500 stands for zero in the data rows.
Each row below has a hidden score, from 0 to 20, with 10 about the middle. What is it? The score is a weighted sum of the row's numbers plus the product of two more (or one squared), each taken from its middle value.
[699 657 703 671 508 616 338 697 655 464 332 370 334 505 618 337]: 14
[318 330 323 320 548 324 687 323 325 604 629 762 614 559 325 640]: 11
[727 619 623 578 499 562 348 669 734 449 343 346 345 441 565 353]: 9
[698 702 726 655 489 771 353 596 667 425 358 333 360 502 644 362]: 8
[316 318 322 327 514 318 708 316 317 568 650 716 710 500 317 591]: 10
[321 320 321 326 628 316 672 319 320 568 603 562 759 582 315 583]: 8
[646 538 531 521 583 654 476 541 538 406 436 434 418 566 532 458]: 12
[698 627 650 666 472 703 339 668 604 440 356 337 350 464 745 353]: 9
[652 676 616 544 453 590 337 625 668 444 346 343 343 526 666 355]: 7
[619 581 559 570 556 491 412 600 592 432 411 436 442 531 557 444]: 13
[488 452 515 517 336 542 498 528 513 526 514 473 530 335 516 525]: 10
[795 614 703 513 486 668 342 587 709 459 350 339 345 498 665 357]: 10
[318 331 324 320 565 330 735 321 336 587 690 685 610 522 328 658]: 10
[322 335 323 319 490 323 649 337 332 560 723 729 630 513 332 594]: 9
[575 595 564 489 336 558 420 476 598 550 494 465 491 334 569 527]: 5
[653 683 781 640 451 675 349 583 705 449 346 339 353 573 673 356]: 12
[609 712 694 629 491 662 351 690 692 433 363 338 353 509 626 373]: 10
[325 348 338 328 470 339 629 336 339 588 746 609 597 522 340 745]: 12
[319 323 321 318 596 322 674 317 316 474 607 587 707 545 319 757]: 13
[673 652 566 727 535 514 356 669 635 443 346 343 354 445 718 379]: 13
[514 595 538 543 469 582 465 541 506 422 474 429 437 585 546 415]: 9
[330 317 320 331 530 318 677 318 318 549 524 593 665 494 318 666]: 11
[691 732 659 531 504 611 338 532 673 448 330 364 335 540 656 334]: 5
[634 586 777 623 455 685 340 718 708 450 336 342 343 485 731 339]: 12
[498 509 543 560 339 550 499 611 537 524 501 523 438 344 602 478]: 7
[610 612 660 621 473 683 336 686 612 453 336 347 335 470 667 340]: 9
[623 720 579 536 486 751 341 594 668 447 331 352 335 552 629 342]: 2
[522 482 549 485 495 581 460 566 508 412 439 482 492 492 527 421]: 9
[659 654 609 530 538 614 348 628 585 439 361 333 361 469 679 379]: 8
[321 318 321 324 531 317 741 319 317 640 591 589 651 539 321 671]: 14
[485 573 504 582 527 465 442 561 570 405 439 448 426 559 518 448]: 12
[633 644 657 553 520 674 334 744 674 427 339 345 335 537 632 339]: 10
[540 631 545 628 440 566 436 624 571 437 395 441 420 515 520 421]: 11
[328 313 321 329 503 318 648 322 314 577 696 609 748 570 315 713]: 12
[509 605 579 551 461 569 431 523 540 408 413 417 430 486 557 403]: 7
[635 617 669 587 473 615 336 652 693 434 333 346 336 454 682 337]: 9
[487 490 551 576 333 576 516 503 519 531 498 490 529 344 578 504]: 8
[588 434 517 519 607 487 412 621 506 438 447 407 462 592 531 470]: 15
[531 515 547 500 335 498 453 530 444 534 568 468 484 333 466 557]: 10
[640 501 677 686 487 658 335 636 543 458 334 356 335 561 744 339]: 14
[557 504 566 505 525 529 484 679 551 407 476 429 451 482 595 476]: 18
[318 320 320 321 541 317 748 319 314 581 787 683 692 498 316 662]: 9
[517 512 536 460 330 571 514 527 498 557 507 485 515 332 524 507]: 6
[320 336 321 323 615 320 693 330 337 541 677 691 690 570 325 657]: 9
[770 751 668 677 475 639 340 618 660 442 328 364 332 558 540 334]: 13
[321 333 325 324 490 333 751 333 334 530 563 696 679 542 335 795]: 14
[318 320 320 320 553 316 673 321 322 555 729 679 654 511 323 686]: 10
[324 355 331 325 506 339 652 334 344 574 588 690 706 486 344 665]: 9
[665 695 844 723 486 685 337 621 737 456 337 367 341 460 664 339]: 9
[318 339 327 318 528 332 652 331 333 587 586 673 785 493 336 721]: 8
[618 459 610 637 569 468 431 559 596 423 419 464 435 528 539 404]: 13
[502 482 535 473 344 540 472 499 522 572 540 584 532 343 515 500]: 8
[323 327 323 322 500 327 740 329 328 536 726 696 618 538 331 607]: 11
[583 747 628 726 548 565 341 614 750 453 335 336 342 489 703 349]: 6
[650 730 612 702 522 613 350 623 574 436 350 347 344 481 650 347]: 11
[731 713 596 601 499 685 334 604 686 449 344 344 339 557 693 339]: 7
[697 622 617 532 476 616 340 737 637 444 332 365 334 532 572 334]: 12
[332 315 325 331 539 320 669 322 316 580 677 778 591 525 318 637]: 11
[623 650 691 623 510 578 338 624 746 462 335 360 337 520 527 334]: 7
[324 321 324 329 516 318 652 324 322 586 662 746 691 478 314 644]: 10
[622 628 769 728 524 675 334 712 667 448 330 356 330 509 670 331]: 13
[330 317 327 339 499 320 764 322 316 552 663 734 671 478 314 568]: 10
[330 314 323 337 539 318 617 323 312 594 617 750 784 509 314 661]: 11
[575 747 649 741 449 617 342 618 655 444 344 336 341 480 759 360]: 8
[685 640 686 666 534 616 341 617 743 464 333 343 336 473 707 338]: 7
[317 357 332 319 510 338 740 331 338 565 734 613 698 571 341 683]: 10
[316 338 323 317 502 325 644 328 337 569 710 684 702 507 334 581]: 9
[547 437 577 579 473 571 482 498 654 407 425 456 455 562 569 480]: 8
[545 462 491 507 332 499 440 532 597 499 529 478 495 331 520 505]: 10
[574 458 602 667 488 609 432 546 631 433 407 424 426 540 542 406]: 8
[316 337 328 321 430 323 675 332 335 640 731 662 690 487 337 608]: 14
[323 318 323 329 537 320 591 317 317 585 775 671 655 504 314 591]: 9
[318 330 328 318 547 326 691 327 344 514 746 632 649 558 334 624]: 10
[690 547 666 680 484 665 343 701 478 439 341 343 341 520 664 345]: 14
[605 609 620 454 501 718 344 656 774 432 354 348 338 467 650 358]: 2
[475 573 466 564 328 539 500 591 500 559 501 458 539 325 623 476]: 1
[692 714 698 686 511 649 338 607 734 461 329 353 334 535 663 333]: 8
[334 315 321 336 576 322 652 322 313 560 740 790 775 584 315 679]: 9
[318 325 319 318 545 321 556 322 319 632 656 682 719 524 322 776]: 10
[325 315 321 328 559 316 751 317 316 564 676 756 694 553 314 614]: 11
[536 416 594 553 562 588 420 578 582 432 424 446 443 566 629 400]: 11
[637 591 526 633 483 568 459 595 580 454 427 445 419 624 548 394]: 15
[330 311 325 335 511 320 761 320 319 622 666 725 643 566 319 597]: 16
[652 624 743 697 464 745 336 716 647 459 335 355 343 523 655 340]: 13
[322 321 324 329 553 318 706 320 323 564 708 660 659 451 320 657]: 9
[574 563 512 517 327 532 467 449 597 531 483 436 499 329 507 471]: 9
[669 668 628 729 512 608 338 660 519 465 333 348 335 530 715 342]: 11
[322 324 322 323 464 322 701 327 324 588 694 689 698 532 328 709]: 12
[486 597 552 583 520 498 446 567 524 406 417 440 430 504 512 483]: 15
[322 359 325 325 456 336 685 327 346 611 681 610 657 479 344 684]: 10
[568 749 666 742 512 606 344 687 533 434 331 360 334 491 679 338]: 12
[562 604 676 599 496 679 346 623 732 446 356 332 355 491 723 374]: 6
[555 625 608 775 511 676 335 632 743 444 341 337 338 534 672 343]: 1
[318 323 323 319 548 321 632 321 321 625 575 593 706 566 324 704]: 13
[738 628 640 757 542 606 337 667 620 437 335 348 339 487 670 349]: 14
[698 667 664 580 446 638 342 659 735 447 338 339 338 440 723 336]: 7
[313 328 324 321 498 330 681 325 331 564 656 687 749 492 327 517]: 12
[611 598 451 643 624 543 438 542 580 427 426 434 452 559 521 467]: 5
[558 512 523 570 342 527 489 445 547 541 488 478 495 342 489 519]: 11
[645 661 663 720 547 525 339 568 707 471 331 350 332 477 674 336]: 9
[321 330 330 322 502 328 731 328 329 617 686 796 707 501 335 677]: 10
[315 335 318 318 517 323 680 322 321 496 711 655 689 571 321 583]: 10
[320 335 325 318 510 325 589 328 327 591 675 647 596 469 323 613]: 8
[319 324 322 324 578 327 717 322 323 576 731 636 566 565 325 732]: 14
[325 319 323 336 486 319 684 330 325 596 629 754 690 505 324 698]: 12
[597 550 609 682 619 597 439 566 560 443 449 479 445 527 455 421]: 4
[333 314 326 338 507 324 693 325 319 601 718 719 689 565 319 605]: 15
[318 321 323 321 530 325 774 318 327 577 672 513 733 548 328 785]: 8
[684 585 796 730 565 560 337 608 602 462 337 341 339 470 643 343]: 18
[320 342 326 320 551 343 699 326 322 543 675 801 761 566 335 727]: 9
[317 316 321 327 553 319 662 320 313 565 738 663 661 590 315 696]: 12
[716 666 669 541 442 639 346 636 684 450 354 352 344 472 688 356]: 8
[549 601 564 517 531 596 425 593 540 462 414 403 435 546 530 405]: 9
[571 646 715 606 570 743 337 673 753 464 334 363 335 528 659 337]: 3
[469 617 482 597 463 462 424 634 579 432 424 445 438 494 619 500]: 11
[650 613 629 600 517 636 340 658 780 439 346 342 341 475 753 353]: 6
[794 777 636 648 438 714 332 648 711 450 334 356 334 538 666 336]: 9
[633 638 564 649 419 624 349 706 590 438 356 333 348 497 798 363]: 2
[324 313 322 335 476 318 558 317 312 502 589 782 551 457 314 670]: 5
[331 314 322 339 496 318 711 321 313 550 654 589 768 477 315 535]: 12
[327 314 323 340 488 318 740 322 313 575 666 650 689 518 314 600]: 13
[591 603 529 666 590 568 462 544 491 452 424 456 439 537 434 421]: 10
[330 314 324 325 521 320 790 321 316 602 687 722 587 508 317 692]: 13
[502 533 512 502 333 500 534 456 603 491 506 480 516 327 517 497]: 6
[694 665 667 641 555 663 339 654 681 449 336 372 342 524 702 331]: 9
[322 336 329 322 600 334 625 329 334 542 700 521 630 578 338 651]: 10
[644 620 492 633 508 667 465 473 524 421 422 442 440 478 590 410]: 6
[709 638 603 618 513 768 345 607 496 431 355 336 346 499 577 351]: 9
[582 590 662 697 521 600 343 641 591 469 331 363 333 551 563 334]: 15
[328 315 322 332 517 317 587 318 312 555 662 688 693 532 314 672]: 11
[322 315 326 327 551 317 562 320 320 559 720 711 635 528 320 703]: 11
[687 661 712 476 487 631 345 517 619 416 343 338 338 466 624 355]: 6
[752 656 595 632 512 601 341 609 559 452 338 349 337 492 758 338]: 5
[320 325 323 322 580 322 644 319 320 564 627 735 604 445 326 586]: 6
[579 736 725 785 502 692 341 714 608 450 334 357 336 571 733 342]: 14
